In the rows, zero is written as 128.
Each named move below is a turn or a mirror, shown by a few rows before and after it. Which moves, in which order, take the first row of each later pair to the second? The first pair is answered.
B (before |-> after):
[ 87 102 154 158 141  85 147 134 113 116 129 168  88  75 110] |-> [ 72  99 148 148 129  97 162 144 164 138 115 167 111  85 107]
[117 105 135 104 136 142 123 129 168 159 111 117 141 126 131] |-> [140 110 147 119 155 126 103 111  95 126 127 118 106 111 138]
[150 111 120 111 109 157 144 122 114 109 141 137 128 144 158] |-> [147 112 119 106 106 161 149 126 129 115 136 138 135 146 152]
[136 117 167 156  93 130 102 141 163 113  97 126 138 113  99] |-> [147 117 173 162  96 123  92 133 133 100 104 125 124 108 104]
P (before |-> after):
[121 115 158 162 116  74 140 136 100 156 148 131 123 113  87] |-> [125 127 148 156 122  73 149 130 100 170 160 145 124 121 103]
[109 138 123 101 110 113 142 115 119 147 141 146 104 132 149] |-> [107 143 120  96 108 121 142 119 137 148 138 138 113 139 151]
[173 145 111  96 118 170 126 129  91 143 186 136 132 146 120] |-> [169 141 107  90 106 180 123 137 117 143 175 126 143 155 114]
U (before |-> after):
[155 134 128 122 130 133 117 108 100 102 129 134 111 142 135] |-> [157 144 115 108 120 150 123 112 132 116 121 123 131 157 137]
[ 99 124 124 119  89 143 132 134 191 136 109 103 147 134 109] |-> [ 98 101 159 148 110 103 126 116 105  99 127 127  92  92 102]
[142 129  93  80 113 168 147 107 149 137 128  92 179 168 149] |-> [141 100 135 117 141 118 135  91  41  93 154 123 110 116 141]
Z (before |-> after):
[135 128 148 111 145  94 126 120 134 142 141 150 108 122 141] |-> [126 127 148 110 144  97 129 126 152 150 138 152 114 123 136]
[124 140 102 115 114 146 143 131 184 159 113 129 160 148 131] |-> [149 155  94 115 115 156 128 124 161 145 119 110 155 161 142]
[148 108 146 167 106  98 109 129  67  90 145 127  95 142 144] |-> [121  92 156 171 103  80 121 132  84 102 140 147  92 129 136]
R (before |-> after):
[129 105 135 116 137 139 131 121 133 113 116 121 141 145 130] |-> [131 105 133 114 139 141 132 118 131 115 116 118 144 148 128]
[161 145 127 119 121 177  93 128 135 105 128  66 149 150 133] |-> [129 135 120 108 111 169 119 142 187 140 114  89 170 153 126]
[129  98 173 129 107 158 128 104 132  71  91  85 135 101  80] |-> [183 146 139 111 117 178 116  90 113  80 111  76 144 142 118]
[107 122 125 112 163 180 104 163 164 140 125 143 135 158 159] |-> [ 83  89 149 128 157 164 104 166 157 116 111 145 120 133 137]

Between the rows of a pair lie 2 to 3 moves.
[187 166 100 110 136 172  97 115 111  92 121  86 156 171 151] |-> [173 138 130 138 150 136  97 108  48  68 136 113 111 129 139]
B then U
[193 145 177 135 162  95 117  90  74 141 161  83  91 116 105] |-> [164 156 146 104 136 128 145 113 198 202 134  75 156 154 103]
Z then U
[ 73  82 127 132 110 139 145 140 187 131  95 141 144 108  95] |-> [129 100 138 151 145 126 110 107  56  75 139 134  88  99 119]
R then P
[178 155  85 125 126 156 141 114 136 161 178 143 144 147 186] |-> [ 97  60 148 157  96 131 150 142 168 134 126 149 128  76 116]
R then R then B
[172 124 137 143 109 100 111 113  74  82 141  95  80  94 169] |-> [157 111 145 147 112  90 121 119  75  84 137 108  74  80 162]
B then Z then U
[172 154 122 126 134 129 117 112  68 128 145 135 115 155 156] |-> [130 126 118 113  98 159 131 141 176 150 102 108 165 160 123]
B then P
[ 96 131 117 112 112 130 141 144 209 128 106 116 130  99 126] |-> [141 166 117 123 153 101 130 111  97 108 154 148  80  96 166]
U then P then R
[109  92 123 123 104 175 119 168 197 129  99  79 172 135 116] |-> [186 155  97 118 140 177  98 136  97 120 154  78 149 167 169]
U then R then U
[129 132 140 149 152 114 114 122 116  86 131 154 100 109 139] |-> [147 151 126 140 158 119 112 119 111  89 138 152 104 123 155]
Z then R
[ 80 101 132 125 142  84 163 134 137 170 124 197 111 100 138] |-> [159 144 112 127 161 110 117 101  49 118 155 149  93 129 172]
P then R then R
[100  73 126 118 125  99 178 126 165 139 102 153 152 106  90] |-> [109  70 125 114 114 123 162 123 179 118  88 121 165 114  76]
R then B
[114 151 107 112 132 124 153 127 152 182 137 155 135 141 135] |-> [117 101 155 146 124 118 120 127 100 105 123 119 104  94  96]
R then U then R
